Rotation paths and how fast each direction turns (degrees each step):
Each turn is a multiple of 5 degrees from 10 to 175, or 0.
Each row of a path follows its step; steps can be skipped.
path 1
step 0: [ -8,   8,  -3,   6,  46,  19,  15,  19, -23,  23,   4,   0,  54,  42,  16,
   9, -16, -29,  -9,  -1,   3,  15,  -3,  -2,   2, -10, -18, -12,  -4,  -1,
  -7,  -7, -12,   7,  -2,   7,  13,  20,  34, -13,  37, -27,  26,  11, -31,
   3, -21,  26, -10,  -3,  21]
step 2: [-33,  -7,  12,  -6,   5, -11,  -9,   2,  -8, -32,  -6,  18,  14,  30,  10,
  -7,  -5,   4,  45, -17, -32,   4,   1, -28, -29,   2, -24, -50, -22, -29,
  18,   9, -27, -32,  -1, -19,  31,  -7, -15,   3,  37,   7,   0,  -7,   2,
  26,  -3,  -8,  10,   6,   0]
step 3: [  4, -22,  -7,  44,   7, -15,   5,   4,  37,  -6, -34,   4,  -3,   7,   1,
 -16,  10, -14,  21,  10,  -1,   4,  22, -25, -16, -16, -35,   7, -13, -22,
  56,  31, -19, -22, -28,  33,   2, -10,  -4,  -7,  -9,  11,   8,  -3,  -2,
   6, -18,  -5, -21,  29,   9]
step 5: [-16,  15, -25,  32,   7,   0,   2,   4,  10,  12,  30, -24, -15,  16,  12,
  33,  -6, -32,  11, -22,   5,   4,  11,  14,   8, -21,  -9,   7,  32, -24,
  15, -14,  10,   9, -12,  16,  -4, -33,  43,  -8,  30, -12, -13,   0, -12,
  35, -26,  27,   6,  17,  27]
step 12: [-20,  15, -15,  25,  12,  -3,  18,   2,   3, -19, -39, -19,  22,   5,   3,
  -8, -14, -28, -19,  -2, -26,  22,  48, -29, -31,  -9,   6,  21, -24,   7,
 -10,  17, -27,  -1,   3,  25, -15,  19,  20, -21, -18,  -8,  15,  -1, -15,
  24,  23,  19,  22, -15,  17]
step 13: [-14,  39, -19,  22,  25,   7,  -5, -13,  -8,   3,   3, -25,  38,  13,  13,
 -17,  -1,   9,  -6, -15,  -6,   4,   7,  -8,  28, -32, -31,  -1, -33,  -1,
 -19,  17,   2,  -2,  -6, -22,  39,  28,  -7, -37,   7, -17,  37,   4,   1,
  10,  14,   9, -36,  -4,  24]
step 20: [-13,  -6,   9, -11, -14,  35,  21,  15,  22, -26,  17, -23, -14,  -1,  40,
 -19, -14,  -7,  38, -14,  -5,   0,   3,  25, -22, -10, -31, -36,  32, -41,
  -7,  20, -33,  -4,   3,  24,  -4,   2,   7,  -8,   9,   5,   7,  -4,  -6,
  19,  28, -15, -32,   1,   8]
step 31: [-23,  25,   9,   2,  29,   2,  -7,   0,  -6,   0,  16, -20,  25,  42,  22,
  25,   1,  -7,  29,   6,  16,  -7, -20,  18, -18,   3, -27, -16, -11,  18,
   8,   0, -13,   8, -29, -11,  26,  16,  22, -43,  14,  39, -13, -16, -23,
   2,  -5,  25,   5,  28,  24]
step 34: [-14,   0,  10,  26, -16,  14,  23,  27,  19,  -4,  14,  22, -10,  28,  -2,
 -22,   1,  -6,  15, -16,   2,   0,  26, -23,  -8, -20,   4,  19, -19, -20,
  25,   3,   3, -15, -20,   4,   2,  -8,  12,  -4,  37, -34,  17, -20,  -3,
  11, -32, -21, -58,  32,  16]
Speeds:
[ -7,   7,   2,   4,  11, -11,  -4,  -7,  -2,   7,   0, -13, -14,   8,   0,
   2,   1,  -6,  -9,  10,   4,   1,   2,   1,   1,   5,  -1,  -5,   0,  -1,
  -1,  -6,  -3,   6,  -5,  -1,  -9,  -4,   4,  -7, -12,   1,  -2,  -8,  -1,
   5,   2,  -2,   5,   1,  -1] => 55
[ 12,   2,  -2,   5,   0,  -4,  -8,  -8,  -1,   6,   8,   4,   4,  -1,   2,
   2,   5,   4,  11,  13,   0,  -3,  -1,  -4,   4,   2,   4,   0,   5,  -2,
   2,  -2,   5,  -3,  -5,   5,   1,   6,   9, -16,   4,  -6,   0,   8,  -2,
  -1,   3,  10,   1, -12,  -1] => 80
[ -2,   2,   0,  -3,   2,   6,   2,   8,   7,   8,   4,  -3,   1,  -1,   0,
 -18,   4, -11,  -1,  -6,  -9,   5,  -1,  -4,   0,   0,   0,  -6,   2,   7,
  11,  -4,   7,   1,   3,   8,  -9,   8,  -1,   1, -10,  -8,   8,   2,  -4,
  -2,   4,   6,  -5,  -2,  -5] => 85
[ 11,   8,   2,   3,   6,   3,   4,   7,  -5,   0,  -7,  10,   5,   3,   9,
   3,   3,  -2,  -2,  12,   5,   6,   0,   3,  -2, -13,   1,   3,   3,  -1,
   2,   4,   8,  -2,  -4,   0,   6,   7,   0,   0,  -9,   5,  13, -11,  -3,
  -2,  -3, -10,   3,   4,  -4] => 115
[  1,   8,   6,   6, -15,   0,  -3,   3,  10,  -5,   7,  -8,   3,  -7,   3,
  -2,   1,  -2,   3,   6,   2,   5,   0,   1,  -1,   7,   5,   3,   6,  -5,
 -12,  -3,   3,   0,  -5,   4,   3,  -3,  -6,   7,  -3,  -4,  -8,  -7, -12,
   7,  -9,  -1,  -7,   2,  -8] => 25
[  3,  -4,   0,  -1,  -9,  -6,  -5,   6,   3,  -7,   7,   6,  -6,  -7,   2,
  -4,   1,  -9,  -8,  -6,   5,   1,   9,  10,   2, -13,   8,  -4,   0,   3,
 -13,  -2,  -4,   1,  -1,   1,  -1,   4,   5,  -8,  -5,  -6,  -2,  -4,  15,
  -7,   0,   1,   1,  -7,   2] => 25
